Rotation paths and how fast each direction turns (degrees each step)
Each turn is a multiple of 5 degrees from 10 to 175, or 0.
Each row of a path follows its step; steps can be skipped.
Rotation 1:
step 4: [ 18 -44   9  -6  27   0 -29 -35 -28   5  15   0   1  15  17  -3 -13   3
  28   4 -42 -17  11   1  -2  -4  -3 -19  10  13   2 -11   1  13  12 -17
  -6  18  21   3 -23  16  25 -29   4 -24  -5  -7   5 -31]
step 6: [ -9  25  -9   9   0 -38  12  10   5 -12  -4  -9  31   7  10   7   0 -19
  -9   0 -31   2   9  22 -21  29  -5   4 -15 -13 -14 -22  -2 -21 -22   1
   5  24  -8 -11  23 -18  15  48  -8  16  21   4  46  -7]
step 7: [ 17  -6 -18  30  17   9  30 -17 -34  12   6  15  -2  24 -32 -36 -14   0
   4 -20 -17  25  -2   9   3 -14   7 -20   3  -1 -13   3 -15 -39 -26 -26
   7  -6 -20   7  13  22 -26   4  31  -5   3 -12   6   0]
step 12: [  1   2 -13 -32  -2  17   2  25  10  10 -37   5 -21 -15 -19 -21 -13  -1
 -12  15  43   8  10  18  -8  -4 -13   3   0  13  21  -5  32  11 -38   2
  15  24   0 -13  -3   3  23  -8   3  42  35  -2 -12 -16]
step 13: [ 12 -19   2 -48 -15  -5   8  13  -3 -10 -15  16  18  -6 -35 -17  44   4
  -7  -4  -7 -22 -17  31   7  23  11   1   3  15   2  38 -40   6   8  18
   6  18  25  14  -3  20  -6   7   3 -18  -3 -18  -3  -3]
step 14: [  5  -4  12  19   5  17   8 -10 -14  -4  -4 -21 -23 -12  -9  16  18   6
 -12   1  18 -33   1   1 -21 -26  13  -1  15 -36 -10  24 -29   4   9   8
   9 -21 -24  38 -25 -20 -14   4 -49   5  -6   5  -8  35]
step 16: [ -3 -22   0 -26   4   4  31 -11  -7 -10  36  37   1  29   1  22  -8  -3
  22 -31  23 -20  -3  12  39  18 -19  16 -16  -6  10   4  35  -3   7  28
 -14 -24  -1  -9   1  20  -6   3  18   7 -19  -8 -11  -1]
step 21: [-26  28   0  13  39  17 -25  -8 -12  28  -3 -13  20  28 -22 -10  10  -7
  30   9 -11  -7  -4  -9 -10 -31 -14  11 -18  -9 -17  -1   7 -12 -53   7
 -11  19  -5  -7  17  -4   0 -12  14 -13   4  37  -9   6]
Directions:
[  2  -5  -4  -3  -1   3  -2   7   2  -6  -6   0  -8  -4   3  -1  -6   3
  -1  -2   1  -2 -11   3   0  -1   1  -4 -10   0   4 -14   7  10   4   1
  -6  -3  -2 -10  -8  10  -2  -4   3   2   1  -2   2  -4]
100
[  1  -4  -8   1  10   6   6   0  -3   1  -1  -9  -5  -6   2   2  -8  -4
  -4   1  -1  -1   9   3  -3   2  -2  -2   9   1  -1 -12  -4   0   2   5
   4  11   1   2   3  -7   4  -6   8   2   9  -4   2   4]
130
[ -3  10   1   8   0   1  -1  -3  -4   6  -3   7   4  -6   1  -9  -6  -8
   6   5   1  -1  -6  -8  -9   5  -2 -10   0   6  -7  -3   3   2  -4  -2
   0  -1   2  -1   2   3   0   7   8  -5  -3   0   9   5]
25
[ 0 -6 -5  4 -7 -2  8 -8  1 -8 -6 -7  6  2 -2 10 -2 -3 13  3 -2  5 -5  4
  7 -5  2 -6  2  1 -3  6  0  8 -4  0 -1 -2 -5 -4 -1 -4 -2  6  5  1  8 -3
 -3 10]
45
[  1   1   0  -7   1   3 -12  -1  -2  -4  12  -6   3   1 -11  -4  -5   9
   5  -7   3   6  -1  -5  -5   3  -6   2  -2   0  -6  -1   0   6   0   4
  12   2   1  -4  -3   2   5   6  -1  -4   3  -6  -7   4]
85
[ -3   5   1   5  -1   2  -2   6   0   1  -4   7   4  -3   1   1   1   3
   7   2  -2   5   6  -2   6   1  -1  -4  -5   2 -12  -5  -5   4  -4   7
   2   5   9  -1  -7  -2  -5  -5 -12  14   6   8  -3  -4]
160
[ -8  11 -11  -3   3   0   3   4  -1   1  -2  -5   1  -1   4   3   2   5
  -1   1  -2  -2  -6   6  -1   1   0   7  -4  -5   3   4  -8  -2   0  10
  -3   9   3   0 -11   4  -1  10   5  -7  -5  11   0   5]
95
Rotation 2:
step 7: [  2 -32 -19 -17   0  20 -23  15  -9   6   7  51  -3   4  -5  21  -1  22
 -11  -1 -10  11  11  16  -7 -41 -13 -10   2   1 -10   5 -15   6  11  -4
 -21 -13 -32  28  13  -4  -2 -23 -21 -16 -15  22  16 -14]
step 9: [-11  29  17  35  17 -13  -8  33   6 -18 -30   3  35  -4   8  -7  -7  -5
  -6 -10  25  11 -22   7   6  21  -6   7 -19   2 -10 -11   6  11  27  16
  17   5  26  -9 -18   2  -6  41   2  20 -12   9  -6 -28]
step 14: [ -9   0  13   7 -16   4  12   5  -7 -16  -1  -9   1  -8  -2 -23  12  15
  13 -33 -21 -12  27 -34 -23  14 -37  39  25 -21   3  -1   5  11   6  -8
  18   6  11 -11 -14   3 -29  15  -3 -19 -33  13 -18  16]
step 17: [  4   0  18   1  -2   1  18   6   7  -6  42 -22  38   4  30  14  31   3
  -9 -21  16   3 -24 -12  -6  11   1   9  -6 -16  13 -18  19   3  15 -24
  -3   9  10 -18  13  -1 -22   7  18  25  28  23 -29  21]
step 18: [ -1  15   2  14 -12  22  -8  23   3  10   2  16  -4 -16   1 -19  -3  14
   6   0  -9  16  20  37 -20  14 -18  30   9   3  26   9  -4  -3   3  -3
  13  17  10  -5  22  25  21  39  19 -37 -34 -18 -16   2]
step 19: [ -3 -17 -29 -13 -21  -3 -26 -10 -18  -8 -28 -23 -36   5  -8 -10 -20 -25
   4  13 -23 -10  14 -36   8  15   0  -3   0  -4  -4  -7  11  36  -1  -1
 -37  23 -15  -2  10 -10   3 -27  10 -16 -16  -5   7  -4]
step 21: [-25  37   5  15   5  -6  12   8   8   0  35  10  -9  -2  19  -7  35  25
  11  10  13  15 -12  23 -12   1  12  10  -5  -4  11 -38 -32 -24 -14  -9
 -23  -6   1 -25  24  -9   1   2  26  14  16 -16 -12 -15]
step 22: [  5 -10  17  -5  -4  -2  -8  23  13 -12  -9 -13  -8  -9  -1  -9  16  -7
 -16   2 -11 -11   0 -12  19  29 -11  19 -15 -11   8  13  20  17 -17  17
  33  51 -18   7  20   6  23  20  10  -3  -2 -39 -39   5]
Directions:
[ -1   2  -3  -4   5  -4   3  11   4   3  13   0  -1   2  -5  -2   3  -6
   0   3   8   0  -1  -1  12  -2  -9   2   2  -4  -3   5   3  -7   0 -11
   1  -2 -12   4   5   4  -2   1   6   7  -1   0   3  -5]
80
[  7  -1  -8 -11  -8   0   1  -5   1   1   0  -2   9   1   0   3   1  -2
  -3  -5   9   4  -4   8  -7   1  -6  -7  -1 -11  -1  -1   4  -7  -3   4
  -1   9   1   3  11   2   0   3  -5  -6   2  -5   2   3]
65
[-1  0  3  2 -7  2 12 -7  9  4 -1 -9 -8  7 -5 -7  0  3 -2  1 -1  6  2 -2
 -5  4 -3  6  9 -4 -6  0 -3 -8 -1 -2 -8 -2  7 -2 -2 -4  4 -7  8  4  2 -1
  8  6]
170
[  3   0   5  13   7   1   3   1   1  -4   2   2  -3  -3   0  -2  -5  -1
 -11  -1   1  -1   1  -5  -1  -4  -3  -5  -2  -4   8   6  -5  -3  -2   3
   4   2  -5 -11   8  -9  -3   0  -5   3  14  -8   3   3]
65
[ -7   3  -2  -7  -8 -13   0   5   1   1   0   1   4   0  -1   7   0  -1
   2  -5  -2  -2  -1  -6  11  12  -3   2   2  -3   3   7  -3   2  -4   5
   2   3   6 -10  -3 -10  -5 -11  -2  -4  -1  -2  -3  -4]
135
[  7  -6   0   3   5  -4   0   3   6   2  -8   8   3  -2   9   5   4 -11
   2  -2   3  -9  12  -3  -5   0   2   2   3   0  -2  -3  -3   2  -3 -10
  -1   1   2   2   1   3   1 -10   2  -7   0  -5  14  -2]
85
[ -1  -5  -6  -5   8   1 -15  -6   0   3   7   2  -4  -2   2   8  -4  -1
  -1  -4  -3   0 -11  -6  -2   1   0  -1  12   5  -5  -1  -3  -6   2  -1
   0   5   4  -8  -5   0   3   6  -1   7  -2  -5   7   1]
90
Rotation 3:
step 3: [-25 -32  27  30   3  15  -8  -1   0   3   7  18  -2  14  -2 -18   4   5
  10   5 -22 -22  18  -5 -20  -1  31  -5 -31  17  10 -15 -12  -6  19  -1
 -14 -11   4 -36 -32 -13  18  10   1  -2  24 -10 -26  18]
step 4: [-19  28   4  -3  -1 -16  -6  23  12 -11  -8 -14   4   7   2 -32  30   5
  26 -25   5 -19  28  -5  -3  33 -11 -38  -1  24  14   0  12  17 -18  11
  -7 -19   7 -31  -1  10  -5  -9  -8  22  17 -12   5 -15]
step 6: [ -3   6  18 -10  -3  -5  -9  25   6  31  11 -10   1  43   8 -27  36  16
  10  21 -16 -10  -2 -20 -16   1  -5 -14 -21   0   3 -23   3 -16  33  11
   3  -5  -4 -20  -1 -12  -7  -5 -17  27  36 -20   7  -7]
step 9: [-22  10   8  -7  -3 -22  -9  26   7  28   8 -14   6   7  -7  -4  -5  -1
  -7 -12  35  -7  42  -5 -40  25 -21 -28 -24  33  -9  -4  29  -2  -2  -5
   3 -16  13 -21   5   2  -6   5  -2  22  10 -18  -2  -2]
step 12: [-27  -3   8  -4 -18  19   5   9  -8   1   5  14   0   2 -17 -33 -30 -15
  15 -17  12 -16  10 -24  -9  10  10 -15 -30  30   9  -5   1 -18 -13  10
   8   3  17 -17 -38 -24 -13  26  16   3  19  -8  -7  30]
step 13: [-31  13   5 -27   0  11   8  22   8   5   8 -19  11  21  -5   1  26  11
  12  21  -7   2  22 -17 -17  18  -6 -14   6  31  30 -15  16   6  22  22
  -2 -22  11 -28  16  -2  12 -33   0   2  21 -11  14  21]
step 17: [-22  17   7 -12   3   7   9  29 -16 -17   9   1   7  16 -26 -29 -21   9
  18 -22  10   0  11 -17  -7   7  -5   7  -3  23  28   2 -14 -38  25  35
 -10  15   6 -27 -10  -3   0   2   5  17  17  -3  19  35]
step 24: [-15 -36   6 -14   3   2  -4  12 -17 -20 -11   7   2  12 -36 -24   7   2
  27  -1   9 -17 -13 -27  -9   2  20  -3  -1  14   6   0 -22 -28  -1  15
 -26 -24  10 -21  -2 -39   5   0  17   7  27 -19  10  18]
Directions:
[  2   3 -10   4  -4  -4  -4  -9  -1   2   1   7   3   0   5   4   3  11
  -4  -3   5   0  -7   2  -4   4  -3  -8  -2   4  -3  -3   3 -10   3   9
  -2  -9  -1   0  -3   4   5  -2   7  -6  -4  -6  10  -5]
80
[ 11   3   2  -3   4  -2   8  -4   7   3   4   5   3   6  -4   3  -2  -2
  -3   4   3   4   3   2  -3   2 -13  11  -2   5  -9  -4   6  -5   4   5
  -2   7  -2  -7   9   1   3  -3  -2   1   8   7   1   3]
90
[ -2   1  -2   8  -3  -2   1  -3   0  -3   5  -6   5   7   0  -2 -10  -3
 -10   0   6  -6  -2   6   0  -1   4  -3  -1  -2  10   5  -6   3   5   4
   9   5   8  -3  14   6   5  -3  -4  -2   4  -8  -2  -1]
175
[  4   9   6  -3  -2  -4  -7   3  -1   1  -1  -4   0  -5   6   0   7 -13
   1   9   7  -3  -6   6  -7   0  -6  -7   6   4  -7  -1  -3   6   0   2
   6   0   4   0  -5   5  -1 -12   5   5  -1   1  -5  -3]
155
[ -4   0   4   4  -1   7   0   2  -5   0  -3  -1   0   4  14  10   6  -2
  -2   7 -13  -2   0   2  -4   0  -2   8  -1   1   6  -1   1  -2   2  -5
   3  -2  -7  -9   3   7  -6  -1   7 -13   1  -2  -3   4]
145
[  4   1  -5   4  -6   7   3  -1   5  -7   0  -1  -6   2   4  -8  -7  -5
  -3  -1  -2   4  -1   5  -6  -7  -1  -8 -13   5  -4  -2  -1   2   6  -4
  -7   7  -3   6  -7   1   7   4   5  -5  -5   3  -8   9]
160
[  8 -10   0   2  -4   0   0   3   1  -5   7   3   5   0   3   0   6  -1
   0   5   2  15  -2   0  -3   3   7   9  -1   3   7   8   2   1   3   3
  -3 -12  -1   5   1  -5   4  -4   2   7  -1  -3 -11   0]
135
Rotation 4:
step 2: [  2  12  -5 -20  10 -26  10  14   5 -11 -31  10  -5 -26  14  11   1  -3
 -22   3  10  -7   3  -3  29   3  10 -25  12 -10 -11  -2   5 -27  40 -20
  -9 -30  41   1  39 -12 -23  -9 -18   5  -2  17 -36  -5]
step 4: [ -2  -4  21  20  15   0 -19   2  -5 -15   4 -14  -1  22  18   8  -5  26
 -18   0  -7  -8  27  43  14   6   5 -16   5   6  -2  -6  -4 -11 -34 -18
 -10 -19  33 -15   9 -36 -13  11 -20 -30   5  37 -28  16]
step 9: [ 28 -26  -8 -16  15  -8 -12  -1   8 -22   0 -11  36 -29   0  20   1  10
 -23   4  -2   3  17  -1   4 -11  -5  10   0   0  -6  24  10 -18  -9 -15
  -6 -37 -21  22  39 -26   7  -5  24 -30  -5  11 -17  38]
step 10: [ 11 -19 -18 -11  38   9   5  -6  24  18   5  -5  23   2  10  11 -18   5
   5  -4  43  -5  22 -23   2  18  13   0  -4  22   5  14   9 -16 -24 -36
  -5   5  22 -22  55  19  12   6 -14  -4 -15   1   1   3]
step 12: [ -3 -27 -21   6   8 -12 -25  -9  29   1  -1  -8  35  21  -9  20 -12   8
  -3 -11  16  -6   2  -2 -14 -13 -24 -25 -48 -10 -12  -3   5 -12 -11  -4
   0 -23 -22 -16  14  15  -8 -18  22 -42  -4  15 -32   5]
step 14: [ 14  -9  20  10  32  -7  -8  11  10   3 -43  12  12  17 -21  10  22  15
 -17  -2  35  15 -30 -27  -4  -6  23  -6  -5 -21 -31   9  10  -6   7   1
   9 -11  -5 -16  43  -6  24 -10  -1  11   0   0 -35  14]
step 15: [ 14 -20   0   5  53   0  22  17  10   2   9  18  33  40  -5  13  -9  -6
   9   1   8  -7 -12  -2   2  19 -15 -40 -13 -15 -22   1  14 -11 -17   3
   2 -21  25 -28  -6 -22   0   7  16 -27  22  18  -2   1]
step 24: [  9 -35 -21  -9  18  19  -6  -6  33  14   8  -5  18  -8  19  -9  -7  11
  -1 -19   8  -2   4 -16  -2   6  -8  13  16  23 -15  -5 -15 -42  34 -28
 -12   4  -1 -17  -7  47 -25  -6  -7 -22   3  17 -20  23]
Directions:
[ -7   3   2   6   7   2   0  -6  -1   4  -9   2  -3  -1  -2  -2   4  -4
  -3  -6  -3  -5   4  -2  -8  -1   6   0  -2  -2   4  10   3   4   5   6
   7  -8 -15   3  -4  -7   4   1   3   4  -3   2  -1  10]
130
[ -1   5  10  -9   0  -2  -2  -3  -1  -8   3   2   4  -1  -5  -2  -3  -7
   0  -5   0   6 -17  -6   0  -8   3  -4   1  -3   7  -2  -5 -10   8   0
  -2  -6   2  -2   2  -5   1  -1   8   6   4   0  -4  -1]
60
[  5  -3   7  -6   0   4   8   2  -7   1   3  -3  -3  -6   0   4   0   3
  -9   1   0  -6  -5  -3  -9  10 -11   1   0   0  -6   3  -3   5   2  -4
  -1  -6   5   8  -8   0   5   2  12   0   0   4   7   0]
175
[  1   0  -3   2   0   2   2  -1  10  -4  -6   0  13  -2  -8  10   5  -2
  -3   6   3   3   7  -5   1  -4  -1   2  -5  -6  -2   3  -9   2   2  -1
   9  -1   1 -12  -6   6   3   1   2   6  -3   7   3  -9]
25
[-10   2   3  -3   1   0   9  -1   6  -2   7   6  -1  -6   8   0   2  -5
  12  -4   2  -6  11 -11   2   3  -1  -6  -6  -6   0 -10   5   1   0  -1
  -7  -2   1   0  -1  -4  10   3  -2   0  -3  -3   4  -6]
140
[ -8   1   0   0  -4  -1  -5   4   7  -2  -5   1   7   6   4  10  -3   7
   2  -6  -9  -6  -3   6   0   2 -10   9  -2  -7   5  -6  -4  -9   0   4
  -7  -5  -4   3  -4   1  -3   4  -3  -4   0   0   8   8]
95
[  1   2   1  -2   2  -5  -5   3  -2  -1  -5  -1   4   3   6  -6   4   7
   4   8   1   6  -6  -2   5 -13  -3   2   1  -2  -4   4   7   8  -4   0
 -12  -5  -6   6  -7   5  11   6   3   1  -3   3  -4  -4]
130
